In the rows, 128 means zero.
A state moves one step at a time under one of 8 hidden systems, and each row is a state written as 18 numbers. Each run below is a few steps of one system.
trace 1, C, 8 rows:
[[ 93 148 156 160  91 179  97 139  57  89  61 101 103 176 109 111 110 101]
 [178 115 134 157 166 135 207 151  76 141 120 124 196 160 164  93 193 132]
 [150 170 188 102  97 155 170 149  94 156 140 132 151 116 103 203  40 131]
 [ 87  87 123 119 189 126 118 147 106  88  30 160 169 141 111 118 100  92]
 [139 191  72 156 121 178 191 162  68 148 111 106 115  97 180 140 152 142]
 [169 133 214  97 138 137 119 178 146 147  68  72 158 120  91  92 100 150]
 [120 118  71  95 209 103 174 131 134 147 131 181 189  81 163 173 107 126]
 [ 85 192 121 123  92 176  84 154 127 114  66  86  68  91 127 139  74 141]]
trace 2, V:
[[111  57  70 129 170  80 147 107 191  90 134 208 146 122 149 116 164 120]
 [124 184  62 150  93 179 104 142  74 145 104  86  43  96 109 136 131 110]
 [211  94 187 141 144 123 121 120 155  94 142 121 170 195  77  66 144 140]
 [106 151  66 107 111  96 137  90 174 162 220 160  93  72 169 188 121 147]
 [ 75 129 147 163 103 164  61 115  97  49  64 119 106 197 110  92 111 108]
 [209  74  83 136 140 104 214 134 117 164 178 187 137 113  93 144 177  98]
 [109 219 171 117  70 167  68 113 113 143 167  61  85 132 122 158  64 156]
 [106  29 158 131 161  77 141 101 165  71 129 212 192 187 134 110 143 110]]
trace 3, X (8 x 18):
[[ 87 140  90 124  88 125 132 112 119 153 167 150  78  98 139 178 120 112]
 [158 111 133 136 134 143 111 138  76 139  97 106 113 146  65 106 138  90]
 [138  91 145 113  96  87 150 135 181 164 160 137 108 104 137 118 173 135]
 [ 61 128 159 117  99 135  92 132 101 130  93 124 105 132 118 149  92 101]
 [174  85  95 144 115 125 182 138 115 127 133 178 120 126 100 138 156 102]
 [111 155 132 104 110 117  91 120 121 188 166  83  91  98 124 138 132 128]
 [126  70 175 127 127 120 133 156 119 113  61 138 141 149  95  98 138 101]
 [105 124 100 123  83 109 167 123 151 155 173 165  94  91 165 171 139 131]]
trace 4, P (8 x 18):
[[110  82 124 139 120  96 155  97 106 142 183 175 141 157 136 143 166 100]
 [115 146 140 137  69 130 169 132  91 169 165 127 101 121 151 163 145 122]
 [134 109 213 120  90 110 138 130 130 151 158 118 145 156 117 124 130 129]
 [112 128 136 109 149  97 138  95 112 163 197 147 163 136 144 165 112 123]
 [ 85 102 154 119 114 117 155 142  75 166 115 140 135 123 137 155 137  91]
 [165 121 162 112 113 115 190 157 140 171 145 129 151 108 138 141 139 143]
 [100 145 169  87 135 113 103 127 125 172 144 101 139 110 124 154  88 129]
 [110  68 143 104 164  87 146 134 128 151 109 158 165 118 126 133 137 102]]
trace 5, D:
[[ 92 116 130 120 137 134 163 153 119 122  77 151 146 110 161 147 116 125]
 [160 168 109 119 154 155 147 155 114 137 107 113 140 101 124 141  98 142]
 [135 143 126 118 166 124  95 131 126 144 116  83 139 123 130  90 144 139]
 [ 76 121 122 121 139 110 127 131 124 144 118 121 131 114 175 126 149 128]
 [121 151 107 131 115 151 154 153 134 118  94 129 113 102 154 137 118 143]
 [165 157  94 126 157 136 126 131 150 127 135 109 129 110 131 114 131 153]
 [104 142 112 128 136 119  93 109 131 138 149  99 114 131 147 108 152 135]
 [101 121 113 143 109 128 145 131 142 111 119 140 116 128 168 121 153 137]]
trace 6, V (8 x 18):
[[ 98 145 172  99 113 102  96  77 152 143 217 134 142 145 134 175  74 142]
 [ 34  86 129 144 111 112 126 106 106  92 113 184 126 162 163 146 134  95]
 [157 118 123 151  94 160 199 161  54 148 104 147 113 128 103 156 135  93]
 [167 152 209  99 118 131 136 135 122 160 156 106 163 140  95 155  73 141]
 [ 51  97 160  93 141  78 120 108 157 143 151 161 162 122 174 162 108 127]
 [ 64 115 119 139 108 144 153 159  78 127  59 136 110 119 158 136 147 101]
 [196 124 168 124 130 149 185 180 103 149  89 114 156 123  97 119 128 129]
 [125 149 162  78 149 100 119 131 170 170 155 105 155  89 141 149  87 157]]
trace 7, M (8 x 18):
[[124 125 160 143 124 141 174 158 117 110  89 130 165 144 170 114 142 144]
 [119 166 100 117 133 157 147 147 107 136 110 131 123  91 137 172  86 130]
 [156 146 101 134 162 144  90 118  98 131 124  93 123 140  93  99 134 119]
 [137 107 117 124 168 104 147 140 155 133 115 125 161 118 162  94 168 145]
 [ 92 159 138 132 101 150 127 144 130 115  96 108 115 119 168 129 117 149]
 [176 159  80 146 129 161 147 129 112 112 135 135 112 123 110 138 120 130]
 [121 123 100 108 166 103  81 114 158 136 135 114 125 110 121 106 137 132]
 [120 124 139 155 108 133 134 128 137 100 120 123 131 160 164  88 163 147]]
trace 8, P:
[[ 58 166 162 115 126 116 127 128  83 189 147  79 146 121 204 138 151 139]
 [102  78 218 106 112 102 187 155 151 126 105 177 185 137 153 152 107 127]
 [162 156 120  89 146 128 161 132  99 183 172 144 146  88  96 207  67 115]
 [113  94 168 102 162 106 106 157  81 188  81  79 145 119 101 100 154  92]
 [128 124 123  98 168  91 177 147 181 161 136 138 172  79 195 128 152 166]
 [ 72 134 159  86 106 131 107 155 133 145  75 130 108  78 112 176  52 116]
 [191  63 127 100 165  96 144 152 162 147 106 151 147 102  67 109 139 108]
 [104 168  63 104 158 120  94 130 134 177 141  85  93  65 149 133 138 137]]
trace 9, M, 8 rows:
[[ 95 135 146 102 115  95 108 149 178 177 122  74 104  78 173  92 172 161]
 [178 150 142 165  63 180 159 165 146  84  85 118  90 142 117 100 129 156]
 [135 112  43 108 141 115 125 133 173 129 119 164  82  61 102 153 115 114]
 [ 98 117 122 150 100 121  62 102 125 127 142  87  74 157 120  71 187 116]
 [178 111 123 141  93 112 199 140 183 133 169 159 126 113 160 125 171 164]
 [ 85 142 151  99  74 130  74 124 177 118 119 125  74 103 106 154  66 138]
 [169  90  93 169 106 133 139 105 114  90 154 172 103 173  83 114 159  99]
 [ 84  97 127  86 129  62 122 108 176 181 180 147 119  85 154 155 140 125]]
trace 10, U (8 x 18):
[[113 109 173 103 182  73  99 109 195 135 155 106 191 139 175  78 161 166]
 [ 74 172 133 128  90 160 190 153 113 117 103 155 136 101 204 192  82 152]
 [172 139  93 147 132 176  89 155 106  94  55  92  80 127  58  81 123 112]
 [187 132  73 123 186 100 145  90 126 168 220 134 162 125 132 130 164 135]
 [ 53 140 191 102  80 102  96 137 163 162 130  88 106 104 178 126 129 157]
 [123 132  91 164 160 166 155 144 123  47  56 164 160 154 161 103 124 137]
 [185 167  82 135  88 156 146 127  91 170 178 118  69  97  81 169 122 114]
 [118 100 142 110 167  85  45 103 183 128 135  89 137 144 117  58 164 137]]
trace 11, U, 8 rows:
[[ 61 112 117 122 110  85 119 106 131 170 172 121 106 114 185 132 181 123]
 [101 108 134 166  80 142 149 142 149  71  87 146 108 156 168  93 165 143]
 [171 131  69 151  96 147 149 109 144  95 164 176  85 126  96 155 114 123]
 [ 94 105 116 115 125  95  54  83 142 143 170 122  89 137  95 122 135 103]
 [ 77 106 145 150 124 111 140  98 104 108 154 154 159 176 181 126 156 123]
 [137 137 164 154  48 160 152 135 120 100 131 144  98 155 113 147 105 131]
 [161 108 121 126 147 124  88  98 147  92 145 153 130 157  68 125  93 114]
 [ 88 128 149 110 132 109 121  93  88 164 185 141 149 141 134 172 107 107]]
trace 12, D, 8 rows:
[[118 175 123 153 115 178 134 135  92  97 103 119 124 146 147 137 101 140]
 [162 147 125 136 174 134 142 124 139 104 133 122 182 148 154 104 130 161]
 [ 81 164 137 119 137 129  92 101 109 134 155 110 139 142 154 145  99 137]
 [102 121 122 147 142 146 130 135 123  77  76 140 144 151 156 105 131 133]
 [140 170 104 131 154 144 167 122 103 134 157 140 164 123 163 161 106 146]
 [122 166 153 134 129 154  85 128 126 106 106  83 130 152 127  98 107 150]
 [102 109 108 125 177 104 133 110 134 116 132 153 174 137 174 122 142 132]
 [ 97 176 123 135 108 164 134 131  86 125 120 120 116 129 151 156  97 134]]
trace 13, A:
[[155 184 136 160  92 177 155 125 130  75 139 134 132 160 153 137  94 169]
 [120 159 174 138 140 148 101 105 119  84 133 112 171 187 144 118  92 154]
 [ 88 112 151 148 129 125 155 113 124  85 128 169 174 174 186 132 127 137]
 [117 161 154 153  84 169 180 143  99 105 121 143 139 148 170 159 105 146]
 [159 170 163 143 136 161 147 144 126  94 107 106 167 153 149 109 105 168]
 [111 140 154 130 161 125 140 107 107 117 155 134 194 166 170 136 117 143]
 [ 89 130 152 145 115 139 170 143  89 118 102 137 156 147 184 132 143 128]
 [165 167 125 150 120 161 186 150 115 115 126 123 149 133 168 128 133 163]]
trace 14, A:
[[156 148 179 115 113 133 146 158 133 156 121  91 139 118 130 119 122 152]
 [121 135 117 108 185 108 128 125 142 141 132 121 171 111 164 124 128 146]
 [101 122 111 132 145 129 148 133  70 150 115 133 141 126 145 145 140 101]
 [172 127 127 144 114 139 169 156 119 139 113 114 123 124 130 101 170 134]
 [148 158 127 119 139 120 119 116 134 160 175  96 134 116 142 123 137 150]
 [ 88 122 107 123 162 118  98 124 116 134 109 108 129 126 152 106 152 121]
 [142 124  76 151 125 135 158 126 107 125 141 149 113 128 139 127 164 118]
 [148 152 138 139  97 142 113 128 115 142 144  93  96 136 110 113 141 133]]
trace 15, C:
[[130  80 158 111 140 103 181 144 126 146 117 164 171 126 132 145 133 112]
 [121 138 111 126  96 154 158 147 110 122 104 157 103 104 114 177  88 114]
 [143 105 120 133 147 137 123 159 111 128  62 110 120 124  99  88 154 110]
 [149 137 118 116 136 120 178 153 111 182 141 123 139  90 143 147 147 134]
 [112 114 168  92 114 119 122 156 159 134  85 130 122  99 105 144  83 127]
 [128 109  65 129 164 124 147 143 141 116  99 155 126  99 144 122 150 124]
 [147 166 120 123 102 146 116 146 131 156 124  85  85  94 115 121 130 143]
 [129  85 144  97 164  87 117 136 170 145 118 126 155 110 126 104 144 131]]
trace 16, X (8 x 18):
[[120 136  73 111 191 132  68 116  98 140 110 107 116 111  84 127 105  97]
 [145  96 116 148 141 112 156 142 136 135 116 115 137 137 163  66 216 137]
 [ 97 172 175 129  60 151 127 137 138 126 129 106  99 123 159 148  93 159]
 [167 106 112 125 136 141 131 135 139  91  98 167 126 130  66 144  84 109]
 [118 128  61 122 156  95 106 102 148 156 178 122 107  99 148 120 169 127]
 [104 136 167 146 115 150 106 140  88 114  83  88 129 169 134  84 148 124]
 [165 113 139 137  78 127 185 133 175 110 157 173 119 123 132 146 124 147]
 [ 95 154 111 102 145 127  65 102 119 137 141 117 107 117  98 156  74 113]]

Name the system that made each run.
trace 17:
[[188 152 184 144 103 145 165 134  99 142 168 108 160 168 118 124 128 144]
 [ 99 141 145 104 132 110 140 102 160 122 174 164 161 122 166 180  75 151]]

V
trace 18 (2 x 18):
[[163 118  64  80 170 111 150 148 165 156 123 168 122  42  90 180  84 117]
 [ 67 130  88 100 134 122  59 148 139 153  62  92  61  64 111 117 125 109]]

C
trace 19 (2 x 18):
[[104 103  89 125 151  94 139  94 111 149 179 166 139 129 143 152 150 104]
 [113 149 188 123 103 118 114 112 121 153 172  94 141 153 144 127 123 144]]

M
trace 20, 2 rows:
[[ 58 132 125 123 181 105 119 100  66 154 149 121 184 151 192 137 145 114]
 [ 86 160 166 143 101 172 160 169  98  98  53 118 141 134 179 135 102 146]]

D
trace 21:
[[110  98 124 160 175 122 125  99  98  81 124 150 184 201 158  88 165 118]
 [140 178 148 153  89 142 168  97 117 128 218 132 146 161 182 155 130 165]]

X
trace 22, 2 rows:
[[107 122 101 108 171  95 123 119 147 152 145 128 148 103 164 129 144 134]
 [120 159 157 148 102 155 118 128 114 108 121  98 127 161 149 106 130 151]]

M
trace 23, 2 rows:
[[112  87 161 128 103 123 147 157 122 129  79 141 120 126 118 120 140 108]
 [166  92 117 128 131 118 169 140 135 125 125 169 135 123 101 137 132 112]]

U
trace 24:
[[ 84 122 112 134 118 144 112 125 156  65  79 165 111 131 135 140  87 128]
 [173 156  69 163 145 159 130 130 108 112 122 102 113 139 131  79 177 140]]

C
trace 25 (2 x 18):
[[146 138 120 161  89 141 132 118 118 120 158 117  97 155 129 107 164 133]
 [135 127 129 134 113 120 107 100 173  99 166 143 120 148 127 121 123 147]]

U
trace 26, 2 rows:
[[154  81  72 139 189 108 182 153  82 166 102 137 155 111 139  98 214  96]
 [128 163 187 100  51 143 165 171 116 195 129 100  90  75 120 182  88 137]]

C
trace 27, 2 rows:
[[115 170  74 138 136 152  99 122 133 106 117 108  99 115 148 120 123 145]
 [168 136 109 154 131 154 121 135 140  91 103 112 117 146 116  81 150 144]]

X
trace 28:
[[ 79 129  97 138  45 131 133 146 122 163 123 119  34  83 148 137 175 114]
 [198 174  54 134 137 160  95 134 176 106 123  90  74  95  93  93 127 162]]

A
trace 29 (2 x 18):
[[192 136  75 144 111 136 104 119 153 129 159 107  65 120  79  91 164 134]
 [127  85 118 116 119  86 106 129 220 119 132 135 103 108 135  85 170 151]]

M
trace 30:
[[144 127 135 142  82 130 169 109 114 133 190 167 121 145 121 171 120 120]
 [126 113 158  94 126  98  97 106 148 151 169 139 128 124  86 157  86 116]]

M
trace 31:
[[134 139 112 165 111 177 188 159  85  88  74 152 134 144 154 134 129 128]
 [192 150 130 109 168 146 152 143 101 149 134 126 167 115  88 153  83 126]]

V
trace 32:
[[ 79 111  98 143 142 121  46  70 122  83 147 141 111 178 111 111 127 101]
 [154 103  79 174  98 131 170 109  86 132 176 161  97 154 122 126 195  99]]

V
